Here are some points, one per row:
[-32 -50 -23  -3 -23 -34  15  -8  26 -93  -9 -27  -1 -21 -51  -6  -6 -10
 -36 -26  -8  15  -6  48 -14 -21  -5  15 -11  33 -41 -49  31 -27 -26 -20
 -43  20  14 -26 -67 -29 -20 -68  -9]
[-69 -42 -15 -33   5  25   7  45 -63  19 -12  37 -74   0 -20  -8 -26 -48
  -5   1  36  14  35 -23 -24   5  40 -33  33 -30 -27  21 -49  -5  -6 -27
  16  19   1 -33 -35 -34 -19   5 -60]
[ 33 -45   1   5  -3  -8 -41 -30   5  48  41 -23 -10 -47 -10  -3 -30  15
  14  -7  30  -5  -4  55 -16  75 -31   5 -13 -69   8  -5  -4 -10 -30  37
  18 -43 -54 -38   9 -48 -37 -51  -2]
[-46  15 -11   9 -13 -45  70  47   5   7  11  -4  33 -18 -26   2   4 -41
   3  31 -15   8  32   3  31   2 -35   9 -25  -9  50 -56 -10  17  -4  -8
 -13 -61 -98  21 -19  19  -5  46 -42]
[-21  52  77  -6   2  -8 -37 -54  -2 -29  -3  50  36  -4   0   4 -33 -13
 -13  47  33  51  23  12  21  11  -2 -30 -29   3 -26  15 -30 -12  32 -87
 -10  -8 -35  15  28 -36 -22 -21  37]
[ 14 -35   0  19  47  24 -23 -10  -8  17 -56 -54  26  36  27 -17 -33   4
   3  69  31  20  37  18  68 -30   7 -29 -30   4 -45 -21 -25  22 -22  36
 -26 -37  23 -50 -14  52  23  -9 -14]
[ 28  12  22 -38  16 -86  -7  50  34  42  13   2  22  11 -28   3 -16  48
  24 -10  46  -6  -7  25   3  17 -31 -12  37 -37 -26   6 -11 -56  21 -49
 -24  37  29  -1 -12  75  46   8 -28]
[-53  -4  14 -10 -20  42  -9   4  42  -2   4 -22 -26   9  12 -10   7 -10
  53  28   3  38 -18  34 -40  24 -43  39 -17  11 -23 -40 -46  -9 -45   2
  47   4  66  83  29  51 -45  20  -6]
[ 13   5 -35  55 -13 -21  26 -24 -58  -8 -10  36  13 -16   3   8  32   3
  43  48  21  -2 -11  36 -24 -51  25   7  14 -52   8 -35   6   0 -60 -13
 -25  23  31  28  71 -30  70 -11 -16]
[ -1 -43  -4 -54  48  22  -4  22  14 -50  29  29 -19 -28  17   7  14  79
  33   4  63  -5   7 -44  14 -21  41 -33  -6  16   9 -52  14 -15   0  48
 -27  21 -50  49  32   2 -22  10  32]
[ 14  28 -36   7 -46  16   8  42  23  10  -2 -10 -25  -3  -6  35  53  46
  64  51  17  30  25 -54  -1  14  -4   3 -20 -10  18  -8  48  -1  -2 -57
  27 -35  41 -67 -33 -30  -9  -3  61]
[  2 -46  -4   3  -5  18  18   2  12   8 -29 -12  61 -17 -19  23 107  52
  19 -42 -31   8  39  -4  20 -11 -17  -8   6   3 -54  56 -54  46  -2 -18
  43  33 -39  14  15  -8   1 -31 -16]
[ -8  -4  16  30   1  12   4 -32 -38   6  35   2 -22  36 -16 107  42  44
  -6  43 -29 -41   8  30 -55  -4   0  -1 -36  27  -1  10 -18 -51  79  33
 -33 -12   4 -19  -3  17 -20  15 -38]
[-32  73   9 -53 -12 -13  12   6  26  11   0  17 -32   4  75  41  64 -10
 -39  26 -23  13 -52  22   9   7   1 -47  26 -10 -17  14 -12  -1 -42  66
  -3  -5 -23  -4 -45   1  36 -51  20]
[ -8 -16  16  27  34   2 -72   5 -23 -52   2   2   3  19  85  74  11  -8
   1 -50   2  -1 -24 -21  46 -15 -48  38 -12 -33  21   9  24 -14 -38 -31
  15  20  -4  -5 -46 -18   4  55 -36]
[  8 -45 -13 -22  19 -36  57 -42  59  26 -18  -3  46  41  44  64  -1 -61
 -25 -20  58 -26  -8 -48 -49 -26   7  12  23 -11  20  17  -5  30   6 -13
 -21 -40  31   8  16  -7 -43 -16  15]
[-21  20 -42  10 -40   7  21  36 -21  38   4   1  30  32  93   9 -62  22
 -16 -42 -17 -14   1  -7 -27  12 -13  -8  -8  50 -48 -48  29 -12   4 -19
  23  37 -36 -42  72   1 -10 -27 -11]
[  9 -48  28 -32 -17  21 -37  15 -20  43  68  -5  62  51  41 -61  26 -26
  27  16 -64 -22  -8 -12  -9   7  26 -16 -13   4  34 -42  -7  20  25 -30
 -44  18  22  24 -51 -34  10 -34  -1]
[ -6  11 -58  20 -14  14   0 -20  38   6  33 114  41  96 -27 -48 -16  34
  -7 -33 -17  30 -10   6  27 -20   7   9  -4 -26  -3  27  -5 -36 -28  34
   2 -40   2  -9 -20  -6 -32  21  -7]
[-42  13 -21 -16  23 -50 -44 -40 -16 -10 -60 -23 -39 -14 -24 -44   7  42
  -2  -8 -59 -64 -59 -65  12 -14   8  -8  -2 -12  21 -16 -16 -12   0 -39
  11 -52   8  -7  33  10 -35 -35 -35]
[-21 -20 -55 -32 -66  57 -11 -32  19  17 -14  13  -4 -73   1 -17 -18 -21
  -1  -2  15 -39 -24 -27  23   6 -46  36 -29  28  -3  51 -25 -33  14  -5
 -76  -6  -2  -5   5   8  72  28  13]
[  8 -12  13 -33 -12  11 -22 -58 -26  -2  12 -29   1   2 -21  -6  -6  -2
 -39 -22 -41  15  31 -19 -80 -10  45  -5   1 -30 -20  -7  32  -5 -55 -28
  18 -18 -46  -8 -11  77  49  66  61]
[ 21 -19 -15  -8  11 -33  26  38 -47 -53 -21 -13 -26  46  -9 -17  -2 -34
  25 -32 -20  -4 -52  28   5  21 -23  -7 -22 -24 -21   0 -62  17  50  17
  -9   4  -2 -26  28 -12  10  45 117]
[ 35  39  -8  20 -20 -30  -5 -21  30  13  -9 -29   2  -4 -29   6 -14  -5
 -48 -15   8 -53  40 -38  13  38  11 -67 -40  14  -3 -47 -49 -12 -28  32
  37  37  43  32 -16 -70  23  61   2]
[ 34  34  49  19 -54  31 -41  43 -11  18  -1 -35  -1 -17 -35 -25  47 -43
 -48 -35  17  31 -10 -31   2 -68 -30 -21  33 -33 -14 -23  20 -21  14  37
 -49  -3   6 -10  53   5 -56  13  -9]
[ 16  20 -32  63  68  13  17  21  18   6  55 -14  11 -89  34 -40 -17  -1
 -26   5 -10  15 -29   9 -39 -70   4 -13  -3  -8 -24  19 -28 -19  56 -11
  54 -21  17   9 -40  -6  -4  14  17]
[ 72  12  44 -27  32  20  44   7  43  12 -17  48 -68 -11  -3  -7 -21 -28
  12  13 -58 -53  17  -1  14 -15  -7  37 -45 -39 -78  -6  63  38  10  -5
  -5   9  -3  17   5 -11  -4   1 -27]
[-24  34  18  45  64  73  54 -19 -47  20  17  13   5   1 -58  12 -23  -2
 -11 -36  17 -24  -7 -29  18  20 -65 -19   6 -12  34 -21  28  27 -11  -1
   1  33  22  10 -33  45   7 -62  43]
[  0  -1  71  54  32  37  -4  60  63  -9 -59 -12   6  37 -34 -15 -32   3
  15  13  -1  -2 -45 -22 -68   0  18  14  -3  38  47  40  -1 -19 -22  16
   3  12 -47  -7   6 -38  55 -14 -12]
[-21   7  38  27  18  19  44  17  38 -40  60 -16 -20 -25  22 -21   5  20
 -34 -13 -31 -15  31  34  36  51  51  -1  25   9  47  48 -10  30 -39 -24
 -47   3  46 -58  63  18 -17  28 -10]
[-11   1   6  52   8   9   3  -7  -9  37 -54   0  14 -27   0  14  19  -9
   3 -34   2  39 -37  13  44  97 108  42  49  12 -27 -29  43  -8  52   7
 -15 -22   8  41 -20   2   0  26   0]
[ 29  52  -7 -20 -11  -4 -26  18 -21 -20  31 -22  11   7 -23  21 -35  -5
 -14  27   3 -33  37 -17  33 -14  49 127  67  18   3  -1 -56   6  -4  25
  25  12 -13   3  -8   2  -1 -43  24]
[ 37   3  -8 -15  42  -8   3 -51 -11  29  -3   3 -24  14  -5 -54  61 -54
  24  16  30 -29   5  48  26  -4 -20   4  53 103  28  11  36 -44 -17 -17
  42  27 -28 -35   5  -7 -29  32   7]
[ 79  -9   1 -26  -5   3  13 -10 -24 -20 -49  30 -41 -12  31 -13 -21  36
 -28 -29 -33  77  57   5 -25  12 -47  -2  44  40  72 -18 -20   4  32   2
   0 -39  29  24  -2  -8  32 -22 -27]
[ 49  40  11 -38 -61  15   4   2 -34 -25 -23   4  25 -24  -9   4 -29  10
  29 -27  40 -22 -60  54  -9 -25  46 -30 -43  27  43  33   2  72   2  -2
  29  -1   0  -6 -39  41 -37   9 -42]
[  0  19 -28  40 -13 -57 -17 -45   8 -24  55 -40 -39   6  -7  -2 -34 -40
  87 -18 -14  49  16 -53  -1   7   0 -34  13  25 -15  57  24  35  19  40
 -18  22 -16  22   1  18  14 -24 -30]
[-43   3  -2 -49  15 -42  16  22 -65  31  -4 -51  18   9 -13 -21 -17  35
 -40  17   5  28  12  13   7  -8 -13  29 -45   5  11  85  83   5  -6  30
   6  10  34  57  13 -54  -6  14  12]
[-42 -54 -16  10 -38 -20 -61   2  39 -26 -15  44   4  -7 -12   0  -8 -22
 -40  46  -5 -21  18  21  11   1 -14 -17  23 -22  42   7  61  52  72  42
  73  42  20  -2  28  40  24   4  19]
These points spread out most along one direction. How far along it is each point below, from 0 to 99? The average is 50, and the first point in the table lies past the average. One standard deviation of the points above along it is 16.
[  0  19 -28  40 -13 -57 -17 -45   8 -24  55 -40 -39   6  -7  -2 -34 -40
  87 -18 -14  49  16 -53  -1   7   0 -34  13  25 -15  57  24  35  19  40
 -18  22 -16  22   1  18  14 -24 -30] >> 34
[ 33 -45   1   5  -3  -8 -41 -30   5  48  41 -23 -10 -47 -10  -3 -30  15
  14  -7  30  -5  -4  55 -16  75 -31   5 -13 -69   8  -5  -4 -10 -30  37
  18 -43 -54 -38   9 -48 -37 -51  -2] >> 57
[ 14 -35   0  19  47  24 -23 -10  -8  17 -56 -54  26  36  27 -17 -33   4
   3  69  31  20  37  18  68 -30   7 -29 -30   4 -45 -21 -25  22 -22  36
 -26 -37  23 -50 -14  52  23  -9 -14] >> 59
[  2 -46  -4   3  -5  18  18   2  12   8 -29 -12  61 -17 -19  23 107  52
  19 -42 -31   8  39  -4  20 -11 -17  -8   6   3 -54  56 -54  46  -2 -18
  43  33 -39  14  15  -8   1 -31 -16] >> 70
[ 28  12  22 -38  16 -86  -7  50  34  42  13   2  22  11 -28   3 -16  48
  24 -10  46  -6  -7  25   3  17 -31 -12  37 -37 -26   6 -11 -56  21 -49
 -24  37  29  -1 -12  75  46   8 -28] >> 60
[ -8  -4  16  30   1  12   4 -32 -38   6  35   2 -22  36 -16 107  42  44
  -6  43 -29 -41   8  30 -55  -4   0  -1 -36  27  -1  10 -18 -51  79  33
 -33 -12   4 -19  -3  17 -20  15 -38] >> 73
[ 49  40  11 -38 -61  15   4   2 -34 -25 -23   4  25 -24  -9   4 -29  10
  29 -27  40 -22 -60  54  -9 -25  46 -30 -43  27  43  33   2  72   2  -2
  29  -1   0  -6 -39  41 -37   9 -42] >> 33
[ 79  -9   1 -26  -5   3  13 -10 -24 -20 -49  30 -41 -12  31 -13 -21  36
 -28 -29 -33  77  57   5 -25  12 -47  -2  44  40  72 -18 -20   4  32   2
   0 -39  29  24  -2  -8  32 -22 -27] >> 31
[-21  52  77  -6   2  -8 -37 -54  -2 -29  -3  50  36  -4   0   4 -33 -13
 -13  47  33  51  23  12  21  11  -2 -30 -29   3 -26  15 -30 -12  32 -87
 -10  -8 -35  15  28 -36 -22 -21  37] >> 57
[ 21 -19 -15  -8  11 -33  26  38 -47 -53 -21 -13 -26  46  -9 -17  -2 -34
  25 -32 -20  -4 -52  28   5  21 -23  -7 -22 -24 -21   0 -62  17  50  17
  -9   4  -2 -26  28 -12  10  45 117] >> 44
[-42 -54 -16  10 -38 -20 -61   2  39 -26 -15  44   4  -7 -12   0  -8 -22
 -40  46  -5 -21  18  21  11   1 -14 -17  23 -22  42   7  61  52  72  42
  73  42  20  -2  28  40  24   4  19] >> 31
[  0  -1  71  54  32  37  -4  60  63  -9 -59 -12   6  37 -34 -15 -32   3
  15  13  -1  -2 -45 -22 -68   0  18  14  -3  38  47  40  -1 -19 -22  16
   3  12 -47  -7   6 -38  55 -14 -12] >> 31
[-24  34  18  45  64  73  54 -19 -47  20  17  13   5   1 -58  12 -23  -2
 -11 -36  17 -24  -7 -29  18  20 -65 -19   6 -12  34 -21  28  27 -11  -1
   1  33  22  10 -33  45   7 -62  43] >> 35
